How far apart are the two rows of each pair, measured in a hidden way? 0 means very close, and 20 very far. Two or three weighted sums of its numbers give each row a place; it is the straight-line distance between the places.
tensor([-0.725, -1.338, -0.371,  0.370,  0.323, -0.600, -0.367, -0.378, -0.547, -0.345])
tensor([ 0.472,  0.155, -1.420,  1.815, -0.594,  0.922,  0.717,  0.158,  0.475,  0.004]) ~ 8
tensor([-1.005,  0.895, -0.087, -0.553,  0.884,  0.589, -0.602, -0.482, -0.435, -0.876])
tensor([-0.645,  0.524, -1.078, -1.187,  1.851, -0.044, -0.316,  0.364,  0.602,  0.446]) ~ 4
tensor([ 0.284,  0.274, -0.018,  1.051, -1.232,  1.280, -1.075,  1.534,  0.524, -0.618])
tensor([ 0.526, -0.162,  0.881, -0.127,  0.264, -0.536,  1.256,  0.219, -0.036,  0.360]) ~ 6
tensor([-0.463,  1.795,  0.241,  1.315, -1.821,  1.564,  2.343,  1.238,  1.600, -1.722])
tensor([-0.199,  1.334, -0.202,  0.016, -0.403, -0.282, -0.843,  0.288, -0.108, -0.553]) ~ 10
tensor([ 1.479, -0.217,  0.263,  1.078,  0.656,  0.346, -0.127,  0.530,  1.902,  0.703])
tensor([-0.287, -0.399,  0.497, -0.062,  0.413, -0.329, -0.278,  0.620, -0.090,  0.073]) ~ 8
tensor([-0.926,  2.736, -1.246,  1.702, -2.354,  1.551,  1.474,  2.591, -0.442, -1.596])
tensor([ 0.834, -1.175, -1.255, -0.593, -0.052, -0.852, -0.135, -0.706, -0.985,  0.931]) ~ 14
tensor([-0.145,  0.820, -0.298,  0.066,  0.096,  1.605,  0.477,  1.120,  0.817, -1.228])
tensor([ 1.352, -0.068, -0.417,  0.284, -1.119,  0.061,  0.614,  0.169,  0.140,  0.714]) ~ 11
tensor([-0.564, -0.357, -0.867, -0.608, -0.093,  0.684, -0.562, -0.032,  1.124, -0.045])
tensor([-1.794,  0.854,  0.310, -0.522, -0.720,  0.663,  0.196,  1.056, -0.168, -0.927]) ~ 8
tensor([-1.763,  0.952,  0.830, -1.428,  0.750,  0.563, -1.343,  0.929, -0.062, -1.286])
tensor([ 0.944,  0.309, -0.685,  0.882, -0.918,  0.048, -0.466, -0.094,  0.268,  1.210]) ~ 12
tensor([-0.946, -0.273,  0.217, -0.963,  1.374, -0.560,  0.743, -1.705, -0.002,  0.093])
tensor([-0.997,  0.143,  0.799, -1.174,  0.764, -0.186, -0.055, -0.048,  0.172,  0.543]) ~ 6
tensor([-0.212,  1.363, -0.085, -1.081, -1.175,  1.572, -0.752,  0.160,  1.409, -0.014])
tensor([-0.904, -0.553,  0.384, -0.093,  1.090, -0.830, -0.496, -0.545, -0.433,  0.333]) ~ 14
tensor([-1.568, -0.585,  0.182, -0.660,  1.050, -0.397,  0.741, -0.211, -1.175, -0.048])
tensor([-2.030, -0.935, -0.625, -0.867,  0.613,  0.400, -1.126, -0.548,  1.431, -0.378]) ~ 12
tensor([-0.448, -0.602,  0.342, -0.919,  1.533, -2.710,  0.686, -0.886, -2.551, -0.661])
tensor([-0.438,  0.632,  0.833,  0.743, -1.164,  0.608,  0.604,  0.322, -0.061, -0.664]) ~ 1
tensor([-1.305,  0.577, -0.357, -0.300,  0.515,  0.092,  1.216, -0.180, -0.182, -0.123])
tensor([-0.595, -0.038, -0.185,  0.655,  0.367, -0.388,  0.839,  0.168, -0.021, -1.551]) ~ 8
tensor([ 0.541, -1.513,  0.762, -1.127,  0.695, -1.339, -0.338, -0.901, -0.420,  0.625])
tensor([ 2.142, -0.100, -0.902, -0.395,  0.046, -0.448,  0.009, -0.490, -0.640,  0.078]) ~ 6
tensor([-0.253,  0.234, -0.270, -0.905, -0.259,  0.178,  0.414, -0.158, -0.169, -2.053])
tensor([-1.180, -0.975, -0.126, -0.472,  0.444, -1.271, -0.116, -1.298, -1.032,  1.369]) ~ 10
tensor([ 1.100,  0.103, -0.455, -0.299, -0.480,  0.552, -0.555,  0.302,  1.135, -0.576])
tensor([ 0.701,  1.196, -1.389, -0.565, -2.235,  1.073, -0.156,  1.778,  0.638, -0.279]) ~ 7
tensor([-1.300,  1.181,  1.579,  1.230,  0.132,  0.418,  0.800,  0.163,  0.772, -1.089])
tensor([-0.751, -1.128, -0.349, -0.554,  1.207, -0.395,  0.264, -0.908,  1.676, -0.300]) ~ 12
tensor([-0.993, -0.143,  1.334, -0.293,  0.546, -1.313, -0.557, -0.837, -2.054, -0.029])
tensor([-0.251,  0.980, -1.079,  1.129, -0.451,  2.006, -0.138,  2.347,  1.142, -2.907]) ~ 7
tensor([ 1.751, -0.289, -0.861,  1.147, -1.135,  1.326, -0.519,  0.244,  1.381,  0.330])
tensor([ 2.101, -1.761, -0.955,  0.182, -0.074, -0.896,  0.379, -1.036, -0.585,  0.085]) ~ 6
tensor([ 0.678,  1.450, -0.362,  2.578, -1.059,  0.748,  0.989,  0.609,  0.973, -0.943])
tensor([-0.564, -0.084,  0.528, -0.189, -0.684,  1.198, -0.090,  0.448,  1.572,  0.356]) ~ 17
tensor([-1.269,  0.351,  0.620,  0.208,  0.227, -0.335,  0.414, -0.214,  1.099,  0.592])
tensor([-0.371, -0.328, -0.200, -1.127, -0.052,  0.495, -0.006, -0.736, -0.091, -0.255]) ~ 15
tensor([ 1.251,  1.382, -0.179,  0.164, -0.906,  0.871,  0.449,  1.249, -0.217, -0.755])
tensor([ 0.666,  1.444,  0.871,  0.291, -0.155, -0.085,  0.082,  1.127,  0.524, -0.426]) ~ 6
tensor([-1.115, -0.080,  1.743, -0.079,  1.107, -0.847,  0.139, -1.093,  0.431,  1.030])
tensor([ 0.745,  0.200, -1.465,  0.933, -0.926,  1.144, -1.020, -0.312,  1.550, -0.697]) ~ 6
tensor([ 0.007,  0.674, -0.122, -0.608,  1.265,  0.006,  0.344, -0.702,  0.502, -2.102])
tensor([-1.022, -0.743, -0.049,  0.815,  0.144, -0.702,  0.575, -0.187, -0.317, -0.650]) ~ 13
tensor([ 1.628, -1.076,  0.131,  0.208,  1.625, -1.641,  1.278, -0.657, -0.030,  1.234])
tensor([ 0.530,  1.345, -0.582,  0.917, -1.701,  0.929,  0.348,  0.652, -0.262, -0.681]) ~ 9
tensor([ 1.126,  0.579,  0.096,  0.355, -0.757,  0.430,  0.532,  1.189, -0.215, -0.922])
tensor([ 0.400,  0.487,  0.300,  0.484, -1.186,  1.166, -0.330,  0.882,  0.493, -0.225]) ~ 6
tensor([-1.295,  0.659,  1.542,  1.246, -0.846,  0.411,  0.034,  0.049,  1.287, -1.321])
tensor([ 0.917,  0.222,  0.044,  0.553,  0.240,  0.579, -0.593, -0.208, -0.485, -0.314]) ~ 16
tensor([ 0.248,  0.222,  0.310, -0.357, -0.721, -0.017,  0.383,  0.432,  0.003, -0.337])
tensor([ 0.538, -0.188,  0.551, -1.054,  0.191, -0.307,  0.584, -0.250,  0.482,  0.074]) ~ 3
tensor([ 0.401,  0.726, -0.464,  0.426, -0.529,  0.725, -0.119,  0.698, -0.473, -0.858])
tensor([-0.009,  0.013,  1.016,  0.418, -0.545, -0.122, -1.366,  0.649, -1.972, -0.129]) ~ 4
tensor([ 0.478, -0.336,  1.126, -0.114,  0.966, -0.871,  1.227, -0.130, -0.503, -0.786])
tensor([-0.223,  0.555,  1.158, -0.158, -0.223, -0.322, -0.089, -0.160,  1.230,  0.285]) ~ 7
tensor([ 0.325,  0.584,  0.674, -1.203, -0.111, -1.657,  0.185, -2.025, -2.348,  1.292])
tensor([-0.361,  0.433, -1.747, -0.485, -0.255,  0.107,  0.512,  0.480, -0.550, -1.426]) ~ 7
tensor([-1.331, -0.471, -0.013, -1.185,  1.524, -0.821,  0.988, -0.751, -2.031,  0.798])
tensor([-0.967, -0.587,  0.615, -0.241, -0.895,  1.342, -2.266, -0.109,  2.646, -0.866]) ~ 15
tensor([ 1.401, -0.661, -0.923,  0.773, -0.388,  0.181, -0.462, -0.054,  0.597, -0.088])
tensor([-0.802,  1.724, -0.825,  1.600, -2.349,  1.436,  0.570,  1.950, -0.505, -1.581]) ~ 6
tensor([ 1.670, -0.808, -0.949,  0.528,  0.418,  0.422, -0.055,  1.151,  1.192,  0.804])
tensor([ 0.632, -0.971,  0.337,  1.054, -0.453, -0.186,  0.616,  0.451,  0.324,  0.868]) ~ 8
tensor([ 1.640, -0.812,  1.545, -1.986,  1.934, -2.403,  0.829, -0.911, -0.308,  2.821])
tensor([-1.539,  0.604,  0.415,  0.149, -0.509,  0.552,  0.073,  1.115,  0.401,  1.164]) ~ 11
tensor([ 0.319,  0.184, -0.450,  0.778,  0.326,  0.080,  0.425, -0.580, -0.429, -1.053])
tensor([ 0.867,  0.364, -0.929, -0.924, -1.305,  1.021, -1.456,  0.481,  0.844, -0.159]) ~ 17
tensor([-0.557, -0.192,  2.061, -1.130,  2.749, -1.501, -0.497, -1.625, -0.452,  0.184])
tensor([-0.035, -1.462,  1.025, -1.425,  1.644, -2.080, -0.687, -1.368, -1.044,  2.273]) ~ 8
tensor([-0.608,  1.939, -1.183,  1.111, -3.381,  3.133,  0.794,  3.233,  1.697, -1.647])
tensor([ 0.427,  0.670,  0.748,  1.308, -0.944,  0.942, -1.035,  0.574,  2.140,  0.553]) ~ 8
tensor([-0.652, -1.201,  0.219, -0.678,  0.468, -0.141,  0.047,  0.467,  0.436,  0.972])
tensor([ 0.106, -0.190,  0.138,  0.294,  0.696,  0.327,  0.685,  0.588, -0.656, -0.576]) ~ 9
tensor([-0.701, -0.064,  0.443, -1.449,  1.601, -1.735, -0.401, -1.101, -1.337,  1.262])
tensor([-0.484,  1.393,  0.862,  0.011,  0.097, -0.540,  1.351,  0.910, -0.373,  0.168]) ~ 13
tensor([ 0.479, -0.922, -0.387,  1.018, -1.463,  0.367,  0.200, -0.072,  0.211, -0.176])
tensor([ 0.461, -0.005, -0.494,  0.709,  0.152,  0.478,  0.136,  0.239,  1.263,  0.169]) ~ 10
tensor([-0.958, -1.341,  0.688, -1.326,  2.388, -1.855, -0.172, -1.800, -0.487,  1.408])
tensor([ 0.769,  0.132, -0.593,  0.542,  0.104,  0.376, -0.343, -0.819,  0.529,  0.564]) ~ 3
tensor([-0.085,  2.219, -1.645, -0.151, -1.062,  2.260,  0.922,  2.958,  0.484, -3.615])
tensor([-0.708,  0.052, -0.318, -1.013,  1.573, -0.071, -0.734,  0.300,  1.034,  0.673]) ~ 13
tensor([ 0.375, -1.946,  0.948, -0.873,  1.873, -1.309, -0.919, -1.849,  0.491,  0.748])
tensor([ 1.258, -0.726, -0.831,  1.597,  0.041,  0.324, -0.294,  1.189,  0.484,  0.342]) ~ 12
tensor([ 1.107,  0.778, -2.241, -0.244,  0.121,  0.088, -0.669,  1.006, -0.319,  0.371])
tensor([ 0.572, -0.041,  0.274, -0.684, -0.632,  0.589,  0.888,  0.404, -0.764,  0.612]) ~ 9
tensor([-1.889, -0.537,  0.069, -0.260,  1.405, -0.480,  0.336, -1.643,  0.882,  0.126])
tensor([-0.575,  0.406,  0.908, -0.048, -0.213,  0.518, -0.739, -0.023,  0.851,  0.120]) ~ 12
tensor([ 0.005, -0.115, -0.630,  0.103,  0.537, -0.233,  1.123, -0.097,  0.852,  0.602])
tensor([ 1.464, -0.844,  1.628,  0.424,  0.023, -0.146, -0.375, -0.780, -0.246,  0.036]) ~ 11
tensor([ 0.336, -1.491,  1.845, -0.016, -0.256, -0.603, -0.402, -1.037, -0.248,  1.708])
tensor([-0.092, -0.541,  0.905, -0.942,  1.040, -0.433, -0.458, -0.212, -2.556,  0.387]) ~ 13
tensor([-0.701, -0.336, -0.720, -0.205, -0.792, -0.019, -0.266, -0.182,  0.398, -0.733])
tensor([ 0.747, -2.366,  1.221, -0.328,  1.754, -1.426, -1.601, -1.228,  0.377,  0.200]) ~ 7
tensor([-0.506,  0.852,  0.347,  0.465,  0.378, -0.349, -0.472,  0.103,  1.081, -0.988])
tensor([-0.127, -0.638, -0.189,  0.051,  0.011, -1.332, -0.020, -0.531,  0.413,  0.359]) ~ 7
tensor([-1.667, -0.868,  1.286, -1.220,  1.468, -1.191,  0.109, -0.575, -1.331, -0.314])
tensor([ 0.470,  1.838, -0.052, -0.323, -1.775,  1.486, -0.487,  0.975,  1.060, -0.497]) ~ 8
tensor([-0.294,  0.610, -0.472, -0.629, -1.068,  1.531, -0.354,  1.683,  1.242, -0.755])
tensor([ 1.552, -1.266, -1.095,  0.081,  0.062,  0.662, -0.453,  0.583,  0.835, -0.684]) ~ 5
tensor([-0.552,  1.020,  0.177,  1.156, -0.568,  1.480,  0.005,  0.959,  0.496, -2.206])
tensor([-1.392,  0.903,  0.660, -1.293,  0.016,  1.138,  0.943,  1.900,  1.153, -0.469]) ~ 8
tensor([-0.120, -0.363, -0.107, -0.448,  0.510, -0.573,  0.271, -0.151, -0.903,  0.779])
tensor([ 1.243,  0.192, -0.861,  0.284, -0.157, -1.110,  0.512,  0.365, -0.949, -0.619]) ~ 9
tensor([ 0.126, -0.080,  0.040, -0.904, -0.990,  0.243, -0.962, -0.003,  1.783,  0.062])
tensor([-0.510,  1.381, -0.608,  0.039, -1.268,  1.267, -0.766,  2.545, -0.506, -1.451]) ~ 12
tensor([-0.500, -0.605,  0.070, -0.391,  0.243, -0.365, -0.820, -0.751, -0.512, -0.702])
tensor([ 0.617,  0.987, -1.390, -0.464, -0.003, -0.440,  0.193,  0.366, -1.136, -1.388]) ~ 7
tensor([-1.153,  1.580,  0.025,  0.825, -0.593,  1.894,  0.058,  0.783,  1.390,  0.307])
tensor([ 0.593,  0.424, -0.804, -0.151, -0.451, -0.653,  0.169, -0.499, -1.319, -0.146]) ~ 11
tensor([-1.317,  1.052,  0.947, -0.966, -0.104,  0.651, -1.311, -0.472,  0.464, -1.058])
tensor([-0.729, -1.024,  0.051, -0.460,  0.355,  0.452,  0.451, -0.326,  0.546, -0.932]) ~ 7
tensor([ 0.162, -0.174, -0.463,  0.319,  1.645, -1.332,  0.776,  0.249, -1.493,  0.360])
tensor([-0.713, -1.569, -0.020,  0.188,  2.688, -1.002, -0.162, -1.601,  0.093, -0.127]) ~ 12
tensor([-0.852, -0.384,  1.388, -0.864,  1.209, -2.208,  0.482, -1.600, -0.195,  0.527])
tensor([ 0.659, -0.941, -0.732,  0.504, -0.069, -1.368,  0.702, -0.753, -2.104,  1.260]) ~ 4
tensor([ 0.975, -0.307,  1.151, -0.186,  1.510, -1.506,  0.723, -0.045, -1.005, -0.173])
tensor([ 0.665,  1.479, -1.502,  0.627, -2.549,  2.255, -0.704,  2.227, -0.070, -1.920]) ~ 12
tensor([-1.035,  1.394, -0.252,  0.557,  0.100,  0.789,  0.661,  0.407,  0.929, -0.112])
tensor([ 0.844,  0.328, -0.318,  0.852,  0.206,  0.508,  0.121, -0.367, -0.031,  0.499]) ~ 5
tensor([ 0.640,  0.106, -0.414,  1.233, -1.432,  0.355, -0.158, -0.578,  0.423, -0.774])
tensor([-2.130,  1.121,  0.254, -1.095, -0.561,  1.301, -0.490,  0.550,  1.069, -1.368]) ~ 11
tensor([ 0.618, -0.994,  0.391,  0.619,  1.160, -0.679, -0.194, -0.775, -0.940, -0.254])
tensor([ 0.039, -0.382, -0.177, -1.109,  0.510, -1.021,  0.756, -0.860, -0.444,  0.737]) ~ 8
tensor([ 0.505,  0.345,  0.091,  1.159, -0.909,  1.343, -0.065,  1.124,  0.129,  0.195])
tensor([-1.212, -0.074,  0.638, -0.818,  1.525, -0.725,  0.721, -0.465, -1.088,  0.417]) ~ 4
tensor([-1.375,  1.345,  2.037,  0.492,  0.209,  0.077,  0.576,  0.433, -0.615, -0.412])
tensor([ 0.635, -1.259, -0.131, -1.134,  0.782, -0.857, -0.837, -1.231,  0.416,  2.342]) ~ 14
tensor([-0.532,  0.099,  0.071, -0.251, -0.270,  0.251, -0.687,  0.102, -0.199,  0.297])
tensor([-1.223, -0.805,  0.339, -2.152,  0.294, -1.257, -0.628, -0.615, -0.057,  1.394]) ~ 9
tensor([-0.721,  0.930, -0.286,  0.452, -0.462, -0.145, -0.790,  0.925, -0.889, -1.474])
tensor([ 0.543, -2.053, -0.612,  0.411,  0.661,  0.202,  0.537,  0.241,  0.852,  1.143]) ~ 6
tensor([ 0.056, -1.027, -0.951, -0.237,  0.432,  0.183,  0.354, -0.200, -0.774,  1.255])
tensor([ 0.152, -0.353,  0.313, -0.272, -0.420,  0.547,  0.039, -0.742,  1.784,  1.384]) ~ 7
tensor([-0.958, -0.107,  0.494, -0.079, -1.704,  1.068, -0.578,  0.684,  0.708,  0.594])
tensor([ 1.061,  0.267,  0.432, -0.857,  0.770, -1.063,  1.455, -0.229, -1.467,  1.165]) ~ 14
tensor([ 0.911, -0.667, -0.916,  0.725, -0.228,  0.530, -0.171,  1.530,  0.410, -0.919])
tensor([-0.373, -0.477,  0.159, -0.403, -0.674, -0.458,  0.094, -0.393, -0.513, -0.770]) ~ 10
tensor([ 0.380, -0.882, -0.236,  0.469, -2.221,  1.673,  0.687,  1.308,  1.963, -0.207])
tensor([ 0.301,  0.458, -0.558,  0.661,  0.314,  0.578,  0.974,  0.382,  0.410,  0.196]) ~ 18
tensor([ 0.364,  0.663, -0.651,  0.478, -2.285,  1.618,  0.162,  1.979, -0.224, -0.025])
tensor([-1.310,  1.466,  0.329, -0.424, -0.254,  0.577,  0.233,  0.642,  0.171, -1.668]) ~ 6
tensor([ 0.217,  1.075, -0.684,  1.868, -0.686,  1.042, -0.702,  1.325,  0.286, -0.677])
tensor([-1.091, -0.437,  0.419, -0.336,  1.066, -0.418, -0.771, -1.073, -1.785, -0.120]) ~ 11
tensor([-0.595, -0.075, -0.576,  0.135,  0.455, -0.791, -0.344, -0.665,  0.469,  0.020])
tensor([ 0.702, -1.027,  0.932,  1.252, -0.568,  0.087,  0.426, -0.388, -0.194,  0.992]) ~ 8
tensor([ 0.781, -1.637,  1.126, -0.693,  1.148, -1.247, -0.936, -2.188,  0.126,  0.994])
tensor([ 1.282,  3.584, -1.030,  0.128, -2.122,  1.494,  0.345,  2.363, -0.131, -1.597]) ~ 16
tensor([-0.457,  1.097,  0.818, -0.341,  0.228,  0.165,  0.213,  0.267, -0.228, -0.478])
tensor([-2.176,  0.421, -1.176, -0.612, -0.057,  0.982,  0.803,  1.005,  0.132,  0.068]) ~ 9
tensor([ 0.538,  0.748,  0.083,  0.604, -0.249,  0.993, -0.662,  0.643,  1.172, -0.105])
tensor([ 0.035, -0.876, -0.165, -0.586,  0.996, -0.660,  0.207, -1.155,  1.305, -0.466]) ~ 9
tensor([-0.844,  1.483, -0.321,  0.315, -0.473,  1.668,  0.330,  0.306,  0.422, -2.329])
tensor([ 2.162,  0.856,  0.196,  0.410,  0.004,  0.511, -0.061,  0.560,  0.229, -0.309]) ~ 10
tensor([ 0.360,  0.347,  0.652, -0.753,  1.018,  1.237, -0.646,  0.854,  0.443, -0.247])
tensor([ 1.274,  1.768, -0.963,  0.746, -1.879,  2.123,  1.281,  1.232,  2.284, -0.762]) ~ 15
tensor([-0.025, -0.185, -0.540, -0.489, -1.255,  1.176, -0.181,  0.204,  0.455,  0.891])
tensor([ 0.943, -1.247,  0.576, -0.117,  2.029, -0.341,  0.034, -1.163, -0.204,  0.842]) ~ 14
tensor([ 0.323, -0.172, -0.665, -0.557,  0.549,  0.050, -1.086,  0.247,  0.413,  0.031])
tensor([-0.080,  0.566, -0.818,  0.204, -0.838, -0.682, -0.005, -0.975,  0.149,  0.092]) ~ 12
tensor([-0.680, -0.558,  0.310, -0.007,  0.672, -0.702,  0.449, -1.333,  0.051,  0.858])
tensor([ 0.814, -0.603,  0.245,  0.057, -0.483, -0.504, -0.382, -0.564, -1.324,  0.344]) ~ 10
tensor([-0.029, -0.265, -0.265,  1.146, -0.433,  0.061, -0.439, -0.112,  0.170, -0.492])
tensor([ 0.945, -0.472, -0.824,  0.979, -0.134,  0.082,  0.185, -0.108, -0.180,  0.194]) ~ 4
